One vector is turned by the same rotation once a step. Each row is the vector after some number of steps, and that number follows the row.
The counts run from 0 to 432.
[-29  -6   2 -10   5  35  30 -32  19 -37  23  12  10  10 -14  12  24  38
   6  -2  -9  20 -27 -20 -19 -21  -6 -34 -20  26 -25 -19 -28  21   9  33
   4  51  -9 -41   7   9   4 -22  14  -6  -6  13 -14 -20  11   7 -12 -24
 -10  -1  -5   1 -30 -25  13  -6   3  -8   1  28  51  49 -40]
85
[ 12 -10 -17  -7  11  26  -8 -57  -2 -19  -3 -14 -27 -12  14  43 -23   6
  25 -12 -57   6   2   0 -27 -26  16 -59 -24  16   4  -5   9 -12   4 -47
  -4  -7 -13  21 -39  10  11 -20 -17 -25  12 -14 -14 -41   9 -22 -14  -5
  34  30   5 -16 -11  17  43 -25  34 -27  27  17   8   9   0]
363
[ 14  -9   2   8  13 -15 -39   8   1 -14 -47   3  12  24 -11  13 -18 -24
 -53 -35 -18 -32  -3  37 -11  38 -12 -33  -5  13   4 -18   5 -13  -8  32
  19 -10 -38  18 -16  10 -59  34  36 -13   4 -42 -26 -25  11 -43   8 -20
   9  19  25   4  18   9  17  -8   3 -38  13  24 -21   7   9]
159
[ 17 -49  28  11 -16  13  38 -34  -7  30 -19 -28  10  -1   2  31  -4  38
  60 -13 -20   8  32  21 -26   1  -3 -19  25  13  14 -22 -16  15  54 -30
 -18  -6  12   6 -15  -6  41 -21 -22   9  45  -3 -45 -15  -1 -15 -24   9
 -11  21  -6 -16   7  -7  27  -7   8  14  27 -26   5  22  -4]
232
[  7 -17  33  -5  13 -14   6 -28  30  16 -39   0  30  17  -1  72 -48 -21
 -20  29 -23  13   9  42  -8  -4 -23 -20   6  28  13  -6 -17  -3  -2  -7
  23 -11  -5 -34 -14  12 -13 -21   3 -19 -21 -17 -28  18   3 -27  21  -6
  47  57  -3  37  22   6  25  -6  11 -13  15  41  19  -1  -9]
336
[ 12 -34  18  -2  22 -18   4 -14  12  13 -32 -24  45   7  10  28 -35 -51
  -7  -4 -21 -11  13  31   8  12   3 -14  19  11   8  -3 -11 -33  -5  -6
   3 -12  -7 -13  11  17 -32   9  -6 -12   7 -49 -17  -6 -10 -33  21 -24
  45  69  14  50   0  -1  25  10 -21 -41  31  10  11 -20   3]
334
[ 23 -10  -8   5  30   0  31 -53   5  -1 -20   4   4  26   3  17 -39  15
  -2 -41   3 -11 -16  26  12 -30 -12 -12 -22   6  32 -10 -57  -7  -3  15
  -5 -15  -4 -16   7   0 -41 -31 -11  -5 -19 -20 -15 -12  -2 -22 -17 -56
  10   4 -24 -18 -19 -32  12 -49 -10  16  24 -42  -5  32 -15]
110
[-21 -20 -21 -19   9   6   5 -13  25 -31  -6  14  34 -12  -5   8   2 -12
 -11 -23   8  -7 -13  27 -32 -12 -11 -59 -25   8  -3 -25 -26   6  -8  28
  26  39  -7 -44 -14  16  -7 -22  36 -13  18  -6 -15 -16 -26 -17   4  37
  10  -9  20  35 -23 -45  24 -20 -10 -46  15  10  45  36 -37]
384
[-12 -30 -19 -11   3  -5  14   4  25 -16 -12   3  47 -17  -6   4  24  -6
  -3 -16  12 -13  -6  22 -36   3 -16 -41 -12   9  -9 -38 -21  28   4  19
  34  42  -4 -43  -4  23  -3 -19  42  -4  33 -18 -19 -19 -30 -20  20  33
   0  -8  33  43 -17 -31  21 -13 -21 -50   2  23  45  28 -32]
385
[ -2 -12  14  14  25 -11  15   6   8  20 -42  15  46   4   2  13 -10   3
  -8 -16  22 -24 -10  25 -11  16 -18   3   9  19   4 -21 -37  19  26  35
  21  18  -5 -49  28  18 -33   7  21  12   9 -50   1 -14 -40 -23   6 -44
  13   9   6  50  -6 -19   1 -46 -24 -23  14 -19  10  26 -15]
114
[ -3   9  -9  -2  10   9   0 -23  25  13 -19  33   5  19 -27  50 -23  14
 -16  29  -4  28  -3   8   5  25 -29 -36  10  14   1  -4 -22  -8  31  55
  12  20 -34  31 -12  -7 -21  -6   5 -13  -9   2 -75  34  36 -28 -29 -17
  21  16  -2  -6  40 -46  14   6  16  12   0   1   6  23 -12]
149
[ 22 -39   2  25  -4  11  31 -32  -5   3  23 -15 -11  12  21  11  15  55
  69 -22 -19  19   5  -4 -19 -43   3   4  -3  16  -4 -29 -14  39  30 -31
 -11   6   7 -19  14 -11  30 -34  -8   4   0 -12 -33 -19  16 -25 -25 -34
 -12  -3  -7 -18 -22  -2   1 -18 -16 -17  23  14  30  36 -11]
90
[-19 -21 -11 -16   3  31  54  10   5  -7   2 -28   7  -9  -5 -13  36  55
  19 -38   3 -19 -17  15 -17   6   4 -20  29  18 -15 -16   4  33  26  13
  14  44 -16   5  10  27   4  -9  35  -7  10   1  -5 -27  18   0  13 -36
 -28 -35  10 -34  -5 -17  10  -6  10 -25  12  20  29  44 -41]
404
[ -4   9  -8 -42  21  21  40 -37  21  19  23   0  32 -12  -6   3  -3  24
  25   8  -1  26 -28  26   2  13 -33 -21  40  -9  -6  -8  10  -3  17  18
  22  16 -29  43  -6  31 -13  -7  10   2   2  10 -20  27  38 -58   0   7
  28  22   7 -16   2 -44  56   9  -2  30  10   5  26  18 -27]
8
[ -3  11   8   9   3  12 -18 -61  -8 -20 -19  12   2  14 -31  33 -34   6
 -26 -49  -7 -15   1  20 -27  -4 -18 -48 -31  13   9   2 -32 -11  -5  35
  -5 -16 -16 -29 -10   0   7   3  -4  11   2   4  -8 -52 -47 -13 -30   0
   9   0   2 -26 -31 -44  28 -41  11   6  -9 -18 -10  34   9]
253
[-24  -1  -6 -26  12  38   1 -18  28 -12   4 -12   4 -29  -9  51  -2   2
  24  12 -42   2  11  -2 -22 -21  34 -58   3   9   6 -12  11 -14  19 -14
  19  29 -19  11 -26  15  46 -41   3 -24  27  -5 -43  -6  15 -15  19  17
  41  13  17   7  23 -21  11  11  29 -25  23  34  35  16 -24]
53
[ 18 -55  31  20  13  15 -21  -7   6  22   5 -44  65  20 -15  17 -16  16
 -12  37 -28  13   8  32   1  44 -33  -3  20   9   3 -24  23  15  20   3
  38   1  19   6  21 -10 -48  -6   5 -27  30  12 -21 -10  -5   3   9   0
   2  30  24 -18  -3 -11  29  15 -13 -18  -4  44  -4  18   8]
341
[  9  20 -18 -11   8   2  22 -40   7   1  15  10 -14   3 -12  -8 -16  45
  34 -21  -2  15 -17  -2  -4   3 -23 -22  -4  -5  11 -20 -27  14  17  23
   1  -5 -40  35   0 -12  11 -23 -11  27   5  12 -71   0  25 -62 -27   1
  10 -16  15 -41   5 -53   2   1  -7  28  10  -8  14  40  -7]
279
[ 25 -61 -12  20  -3  -9  41 -30   5  14  -9 -26   5  13  15  13 -16   8
  36  -5 -18  12   9  13 -24  15  -2 -35 -15  13  -6 -43 -42  33  28 -21
 -12   4  11   0 -40   2 -14 -29  -2  -2  46  -4 -66 -12   4 -16 -21  40
 -19  17  28 -13  26  -1  10  -8   7 -24  13  10  22   2  -2]
374
[  5 -13  10 -20   7  -2  11 -33  20 -15  -5   9   5  27  19  55 -14 -15
  15  22 -30   7 -10   1  28 -21  -3 -37  -1  -1   6 -18 -38  11  25  -9
   9  20 -13   1 -52   0  21 -28  -9 -24  15 -13 -36  32  29 -36  29   2
  10  47 -15  49  18  25  12   5   2   1  45  11  36   9 -20]
194
[-20   2 -12 -12  -2  19 -12 -25   7 -50   8  21  -1   8  -4   4  20 -16
   0 -28 -33   2 -17  -4  -7  -1 -15 -41   5  13 -20   4  15 -23  -9  46
  -9  33 -48   5 -21  22 -14  43  27 -13 -10 -12 -11  -2  28 -48  12 -13
  21  35   9  43 -15   6  47  31 -11 -41  27  25  38  10 -29]
177
[ -5   0  -7  -5  24 -14  32   0  17   3 -40   6  43  -5  -4  -1 -12 -17
 -13 -39  29 -23 -14  35  -9  11 -17 -21   4  12   3 -12 -31  -7  12  42
  13  15 -17 -44  25  30 -42  12  30  11   4 -48  16 -22 -33 -36   2 -43
  13   2  -2  35 -20 -41  20 -47 -31 -24  18 -30   4  25 -21]
113
[ 38 -10  -2  10  39   0  26 -74   9   8   2 -25  21  10  17  21 -73  17
 -17  24 -30  12 -10  14  29  29 -27 -24  -3  15  -4   6 -22 -17   6  16
 -18  -1  -8   3  -7  -1 -40 -10 -17 -12   3  24  -3 -22  17 -38 -13 -21
  32  50  -2 -26  17  -4  23  -2  -3  18   7 -25 -11 -15   9]
330
[  0  37   5 -30  29   7   9  -3   0   4   4  -3   7 -24  18  20  -9  15
  -4  -8 -19 -16 -46  10  12  -1  -8 -23  25  18 -20   0  19   7   9   3
  21  13 -35  26 -11  47   1  24  18   6 -16 -30  37 -16   7 -58  14 -60
  37  28   8  16 -18  29  36 -20  11 -18  34  24  26   9  -2]
2
[ 34  -8  16  38 -19  -7 -35 -20   1  -8   9   6   3  40   5  48  -8  41
  -3   5 -15  22   5  13  -2  13 -30  14  -6  -1 -30 -34   9  34  15  20
  -9 -18 -12   4 -47   5   7   2  28 -10   5  23 -61   6  34 -42 -16  20
   6  24  16 -27  13  -1  30  -3  -1 -18 -13  38  43  22   8]
168
[ -8 -23  -9  19  28  23  -3 -31 -25  -9 -12 -16  26 -25   3  -1   8 -12
  10  -7 -55 -20   4 -15 -39  30   6 -52  16  26   5  -2  10 -30  10   0
  -7  43 -11 -21   8  19   3  28   2  -9  33 -12  -9 -49 -24 -26   6  -6
  38  40  20  39  -2  19  25   8   1 -47  21  11  -4 -15  -7]
49
[ -3 -46 -31  -5  -1   9  32  -5  25   6  18 -31  32 -18  -1  -4   9 -20
  50   1 -10  21   5   3 -11   9   8 -51   8  -4 -15 -30 -14  -1  24  -4
  11  27  -3  27 -11   9  -6 -32  -1  -5  64 -22 -57  -3  -2 -22  -8  44
   2   8  36  11   1 -51  22  15 -14 -42  14  10  34   3 -22]
372
[ -4  30   8 -32  36  27  13 -61   5  -8 -10  12   6  -4   5  25 -24  13
   4 -18 -29   6 -21  12 -10  -9 -15 -22  17  19  10   9   8 -32  -5  17
  -7  18 -40  -1   7  28  -8  13   6   1 -28   4  11  -8  27 -62  12 -36
  56  39 -21  14   1   6  45  -1   4  23  27   3  15   4 -15]
318
[ 16 -50  -6  -5   1  17  -1 -21  -8 -14   9 -38   9  15  22 -15  28  21
  31 -28 -41  -9  -5   9  -6  19  -1 -24  23 -12  10 -28  23  10  18 -17
   6  11 -28  63 -23   3 -34   9   7 -16  37 -12 -37  -3  51 -50  17   1
 -23  14  10 -25   9  25  29  33  -6  -2  39  20   2  12  -4]
185
[  7 -31   5   6  23  -7  -4 -24  -8 -15  -1  -9  31  13  37   8   3 -31
  16   6 -42 -18 -10 -13  27  14   1 -29   6  -2   9 -26 -37  -4  25  -2
  -1  31 -15   5 -19  13  -6  10 -12  -8  44 -34 -28   0   5 -50  26  -4
  17  51  -3  71  12  35   7   7 -31 -20  49  -8  12  -5   1]
192
[  4  -6  12  35  34  -5 -12  -1 -25  24 -24  12  14  31  -3  10   8   0
  17 -46 -12 -12  11   1  11   4  -3  25  23  14  -3 -20  -7 -14  -4  31
 -14 -23  -7 -14  31  34  -6  46   4  14  -1 -52 -22 -18 -30 -23 -20 -82
  27  34   0  10 -24 -15  20 -40 -16 -46   3 -17  14   6  -1]
127
[ 32   3 -12  32  19 -41  26 -20 -22  10 -23 -11  -5  14  16 -10 -33  15
  10 -25   3 -23 -12 -12   0  39 -15  -5   5  13  -6 -27 -56  31  24   7
 -16  -8 -32   5  -3  16   1  13 -11  42  19 -25 -38 -34 -11 -77  -7 -22
  11  13  24   1  26   6 -28 -21 -15 -18  25  -3 -12  -7  21]
283
[-18  39   5 -36  33  15  19 -38   9  -8 -11   6  29 -22   7  11 -14   5
  -3  -5 -15   2 -27   2 -11  10 -14 -23  31  23 -11   8  25 -28   4  26
   2  31 -50  -1   7  45  -4  19  18   7  -9   5  21  -7  17 -66  23 -34
  60  36  -9  35   3  -9  48  -2  -4  10  21   4  23   6 -24]
319
[ 11 -18  24  19   4  -8  29  -9  11  21   1  -6  19  36   9   5   9  39
  25  -3 -14  27  -2  18  -9  22 -38  44  43  25 -28 -33  10  40  10  19
 -13   2  -8 -13  11  41   1  17  22  22 -21   1 -42  11  27 -44  13 -30
  -1  39  15  -9  15  19  32  17 -13  -7  -1  46  44   5 -11]
309
[-27  17   9  13   1  10 -23  -7  -5 -14 -13   0  29  -2 -31  17  -7 -12
 -20 -38   0 -30  -8   2 -12  18 -10 -42 -12  18 -12  -6 -17  -5   5  42
  14  11 -25 -29  12  22  24  28  13  36  31 -25   6 -50 -68 -19 -10  -7
  17  -4  19  19 -42 -48   6 -31  -7 -33  -3  -3  14  31   7]
255
[-23 -25  -6 -15  33  29   0 -36  -5   0 -10   3  19  -9  -4   0  11  -5
   1   8 -45   2 -30 -22 -39  31   1 -67 -11  24  15 -21 -29  -7  22   1
  18  57  -7   1  -9  15 -32   3  -3 -19  50 -26 -33 -31 -18   9   1   7
   0  28  11  30  23  26  16  -6  31 -16  26  31 -22   7 -10]
367
[ -6  13   2  -3  40   4  37 -16   5   3 -50  17   0   7  16  48 -17  29
   4   5 -11 -20  -9 -11  -5  -7  21 -20   4  17   6 -33 -53  20  42  12
  -3  40 -12 -34  -3  22  28 -27   3   1  16 -15 -20 -19  -9 -29  15 -49
  18   5 -22  11  34   6 -20 -59  25  16  27 -26  11  27 -17]
414
[  4  27   0 -17  24  -8 -11 -16   7 -21  -5 -18   8  35   1   2 -27  13
 -44 -50  -7 -40 -23  28  15   1  -4  12 -10   6 -21 -30   7   6 -24  27
  17 -36 -46  17 -14  47 -24  14  34  16 -11 -11  11 -33  -4 -69  40 -33
  25   4  13 -32 -13  -1  22 -32 -14   1   5  21  14  17   3]
300
[-32  -8  -9 -25  31  20  37  24  31   7 -17 -24  31   2  -8   8  10  15
   7 -11  10 -27  -6   1  38   3  26 -23  26  -3  13 -30 -27   4  35  29
  38  34 -13  16  23  16   0 -25   6 -11  32 -33 -31  -7   3  -9  35 -63
   2 -13   9   3  15 -44 -19 -13 -10  -4  17  -7  11  45 -30]
417
[ -1 -24  -3   0  36  18  30 -25 -11  -7 -24 -17   4   7  18 -23   9  26
  12 -38 -27 -27 -34 -13 -30   8  14 -23  -4  23  15 -29 -38  14  30 -11
  -3  35 -16 -13  13  18 -28  11  -4   6  24 -34   6 -62 -13 -23   3 -61
 -18  -1  -8  -4  -2  30  -4 -53   9   3  37   0 -32  24  -8]
95
[ 24 -36  10  -8  19   3  42 -37  12  28 -13 -52  34  29   8  -4 -35   9
  -6   3 -16   7   0  31  11  55 -20  -5  31  13  -2 -13  -5 -11  14   3
 -12 -16  -9  26  -2  17 -59   8  -7  -1  18   6 -28 -10  29 -36  10 -20
   3  40  12 -38  37   4  40   9   0  19  10   5 -22 -11   7]
328
[  7  10   7  -2  18 -18  15 -32  33  -9  -9  29  24  30 -18  10 -33  35
 -25  17  16  17 -33  17  -5  17 -54 -13  -2   9  19 -18 -56  42   5  51
  35  16 -27 -23  10  -9 -16 -17  12   5 -31   7 -48  13  12 -42   3 -15
   2   4   7   6  19 -17 -11   5 -15  25   8  28  13  47 -17]
291
